In the data rows, 128 means zero.
Some points, one per row:
[128 101  93 197 162 131  75 174 125 109  46 139 133 233 168 122  85 119 143  75  99 137  74 180]
[134 144 102 169 112 137  65 165  81  90  74 127 106 203 167 137  59 185  97 136 103 199  73 149]
[ 46 159 172 150 137  45 164 129  88 165 202  82 105  74 113 243 145 105 146 107 139  91 167 101]
[114  92 139  95 161 189  92 134  91 167 103  71  90  20 184 247 180 152 160  81 131  99 118 121]
[104 145 144  82 208 193 107 132 138 108 123 108  40 104 146 161 143 154 151  75  92 158 135 116]
[161  95  78 174  54 132  83 141 103 182 101 157 135 164  98 181 140 101  70 143 121 158 197  96]
[112 178 131  88 181 156 106  85 201 104 173 142   8 152 116  98 185 123 152 118 102 161 120 129]
[138 129 120 178 166 192  74 127 193 116  50 138 133 222 138 105  64  87 139  80 119 115  94 176]
[137 195 129 108  95 175 145 112 144  91 137 160  83 197  82  86 101 174 114 151 128 170  96  91]
[168 118 151 159 140 240  24  54 199 135  76  94 142 126 143 157 116 141 115 134 117 127  92 152]
[101 148 151  82 116 180 111 184  50 130 101  93  55  87 161 215 111 180 131  89 137 155 112  99]
[131  43  98 186   0 156 177 141  97 155 133 183 139  80 120  70 120 114  93 165 122 141 207 159]
[120 152 166 201 100 147  99 106 206 125  40 103 125 137  95 183 123 125 117 105  87 148 146 149]
[162  65 126 169 123  89  70 128 224 131  36 110 255 151 153 165 112 116 133 140 102 119  72 142]
[ 80 155 173 175  63  79  90 137 119 174 106  70  91  80 152 255 191  86 118 107 113 111 149 169]
[177 101 104  16 159 138 195 138  61  94 115 116 174 122 151 109 143 131 174  78 120 157 161 128]
[180 119 108  26 189 109 201  99  61  77 211 125 190 158 131  64 125  94 156 131 143 146 165 117]
[106 129 126 149 223 172 130 129 164 107 128 134 136 215 109  88  51 109 157  70 137  91 119 127]
[133  87  94 132 127 155 143 191  38 169  82 157 106  93  98 184 143 165 127  83 114 137 187  53]
[231 101  68  62 128 193 124  80  65 145 197 117 200 224 133  83 134  75 101 138 143 139 138 145]
[106 146 121 112 100 139  14 146 147  95  81 167 152 208 149  56 117 161  92 134 175 114 141 135]
[ 98 135 142 125 155  19 179 149  83  87 116 149 110  78  95 120 140 132 157 144 132 155 222  75]
[ 67 174 151  66 208 114 103 104 112 129 223  95   7  97 169 169 186 101 150 122 138 127 139 122]
[ 93 164 165 162 181 133 168  99 142 111 152 109 141 127  72 151  98 131 144 101 111 127 173  71]
Then 24 other points, each followed by its number:
[105 150 107 111 144 118 130 124  70 110 209 155 119 192  74 141  51 216 153 120 107 158 117  97] 0
[219  92  59  52 138 188 119  81  59 150 212 126 197 219 139  79 151  81 102 133 140 145 139 145] 1
[136 151 109 161 103 145  75 159  80  86  64 126  96 202 164 137  73 191  98 134 103 199  76 146] 2
[142  86 114 145 139  35  20 143 190 153  76 150 237 158 170  63 173  61 120 164 167  37 122 177] 3
[ 81 133 149 136 131 111 157 173  58 164  77  84  84  36 146 255 173 137 161  62 105 118 153 115] 4
[149  91  91 191 148 176  45 112 145 114  47  99 150 155 196 167 115 173 117 116  90 154  72 162] 5
[158 106  82 185  60 127  61 152 115 177 101 153 129 149 104 198 134  96  67 139 119 160 190  96] 6
[166 105  96  62 149 133  98  87 143 110 166 132 226 202 160  42 167  82 134  90 157  92 151 184] 7
[142 115  95  89 132 213 121 186  25 131  90 151  94 145 125 128  94 198  91 125 140 165 138  59] 8
[148 205 133 116 105 164 141 118 140  91 143 151  68 188  72  87  84 178 111 150 127 166 102  96] 9
[108 153 173 107  57 189  65 109 182 123 117  85 141  96 126 215 132 163 110 147 138 152 103 115] 10
[164 138 114 137 196   0 115 111 219  91 208  63 183  84 153 100 140 132 105 155 134 117  66 226] 11
[116 104  95 153 157 117 162 138  63 164 182 161 130 138  67 152 107 123 103 143 152 114 206  26] 12
[135  30 113 204  72 190 122 109 127 110 102 139 132  86 202  77  86 170 123 132  99 149 105 214] 13
[124 108 114 167  48 167 144 158  88  80 109 147 109 152 170  45  44 190 103 145 111 189 107 176] 14
[ 94 149 146  85 127 170 115 179  53 134  88  86  64  89 158 217 124 187 128  87 131 158 120  98] 15
[160  92  99 201 150 167  26 113 138 114  59 101 130 163 193 158 117 168 122 112  92 160  64 163] 16
[115 187 133 108 173 146 190 117  92  96 204 157  97 160  57  61  84 175 135 147 140 143 122  58] 17
[ 73 199 168  81 141 123 134 131  65 121 193  88  46 135 141 178  99 156 107 144 175 141 118  75] 18
[ 96 141 141 124 154  14 181 146  81  89 115 157 128  80  99 122 125 128 156 141 131 154 221  72] 19
[181 141 123 129 134  55 130 116 251 166 124 156 193 158  92  89 135  57 143 177 126  76  73 118] 20
[119  68 159 141  38  76 134 133 135 177 153 111 174  35 197 120 145  44 127 204 150  73 114 211] 21
[161  77  67 149 135 189  50 159 128 159  73 186 126 247 142  97  95  79 105 107 148 108 115 150] 22
[140 205 123 117  93 187 147 118 144  91 128 155  70 187  80  86  98 178 115 154 121 165 103  89] 23
Which two of these numbered points are nearest to each point below, looking only along the 3 directions in which the first points spread most? Their numbers follow each, nearest first.
[140 198  98 116 143 115 146 106 131  75 160 138 146 133  79  72  58 215 135 158 133 164 108 109] > 9 0
[137 138 121  67 123 141 135 196  48  82  47 143  94  97 145 130  98 191 138 125 128 184 143  99] > 8 0
[106  88 143 148  13  78 173 148 112  98  80 180 130  15 137  53 153 117 142 179 115 159 205 198] > 21 6
[195 134 117  83 148 195 141  62 146 114 175  79 202 196 138  88 112  89 127  98 114 152 114 175] > 7 9
[173 110 158 146 142 130  43 109 230 147  49  99 225 162 150 141  95  71 110 179 125  97  71 161] > 5 16
[115 119  96 140 158  96 159 130  60 165 198 162 136 143  60 153 109 127  99 144 144 125 208  36] > 12 19
[ 92 145 152  79 121 182 113 184  54 129  99  93  66  84 163 215 118 181 131  94 131 150 117  97] > 15 18
[180 140 131 130 147  77 131 105 251 154 113 153 190 170 100 101 128  62 144 178 118  79  70 105] > 20 2
[ 97 103 167 201  26 176 185 109 167 123  99 134 146  68 111  84  94 127 128 129  92 138 174 194] > 6 21
[107 153 176 105  58 169  83 102 185 126 114  75 149 104 132 206 132 154 112 142 142 155 110 113] > 10 15
[ 82 194 168  79 141 138 138 138  62 115 206  85  64 123 140 177  79 158 113 127 175 137 117  79] > 18 15
[129 165 120  92 144 182 178 154  84 102 104 157  79 134  87 111 109 205 150 102 117 154 118  65] > 0 11
[126 164 124  90 150 190 176 153  83 107 112 148  89 131  85 120 104 204 142  93 115 159 118  71] > 0 11
[ 73 119 154 131 124 110 157 178  63 167  71  91  93  31 144 250 169 143 162  73 111 122 156 107] > 4 15
[147 206 134 116  94 169 132 112 137  92 144 164  67 199  75  86 106 171 113 141 126 166  96  98] > 9 23
[142 151  98  95 145 173 129 138  36 125 190 158  90 187  95  81  68 170  74 176 173 157 147  40] > 0 17
[118 138 144 128  37 178 205 112 141  90 178 183 100 132  95   0  87 166 116 167 121 166 129 146] > 7 1
[ 81 201 159  78 143 135 123 136  56 124 213  79  49 129 143 165  82 158 111 131 177 139 125  80] > 18 15
[141  70 108 145 178 103 111 209  97 140  19 112 192 138 181 165  87 147 150  87  96 131  86 109] > 13 2
[147  79 119 132 140  32  17 149 191 147  74 147 236 159 164  75 174  66 125 160 174  44 121 166] > 3 13
[ 76 199 170  87 130 138 122 140  70 120 213  87  39 139 136 166  98 151 111 140 178 131 118  77] > 18 15
[ 99 142 143 121 147  13 189 152  98  87  96 156 107  78  93 120 137 128 159 145 135 140 220  85] > 19 12
[ 91 148 136 121 151  38 194 149  89  82 122 150 123  68  95 121 138 124 153 136 133 152 221  84] > 19 12
[132  75 128 144  61 212 206  49 186 123 182 180 144  53 113  22 148 137 153 160 117 113 132 167] > 8 0
[ 70 196 167  85 142 119 139 129  70 120 194  78  58 141 144 177  80 149 114 139 177 138 123  83] > 18 15
[125  89  96 135 137 159 146 185  38 165  71 150 107  95 104 203 147 160 122  88 109 141 191  50] > 21 19
[141  76 121 134 149  49  32 146 181 156  74 158 251 152 167  61 158  59 126 160 168  35 122 169] > 3 13
[149 204 124 116 105 167 142 118 146  91 124 159  72 196  76  77 107 174 114 151 121 171  96  92] > 23 9
[135 152 112 168 113 135  66 165  86  85  76 118  97 208 168 122  64 184  93 138 107 193  82 139] > 2 20
[100 173 129 152 165  80 231  99 110 126 198 157 122 124  36 122 142 138 160 117 121 102 163  69] > 19 12
[146 196 125 116 105 167 128 121 154  96 137 165  79 188  79  71  83 172 104 148 125 178  96  99] > 23 9
[ 95 148 153  77 117 168 124 183  51 130 101  95  66  85 164 213 121 180 126  89 135 156 113 100] > 15 18
[110 198 163 108  52 154  38 144 100 136 107  81  56 148 182 212 120 135  87 144 144 153  95 148] > 10 15
[120 135 159 140  40 220 148 118 145  88 132 143  99 117 131  32  45 166  94 157 125 174 133 177] > 20 14
[156  78  68 151 137 186  60 167 145 154  64 177 125 248 142  84 103  78 105 113 143 113 117 143] > 22 3
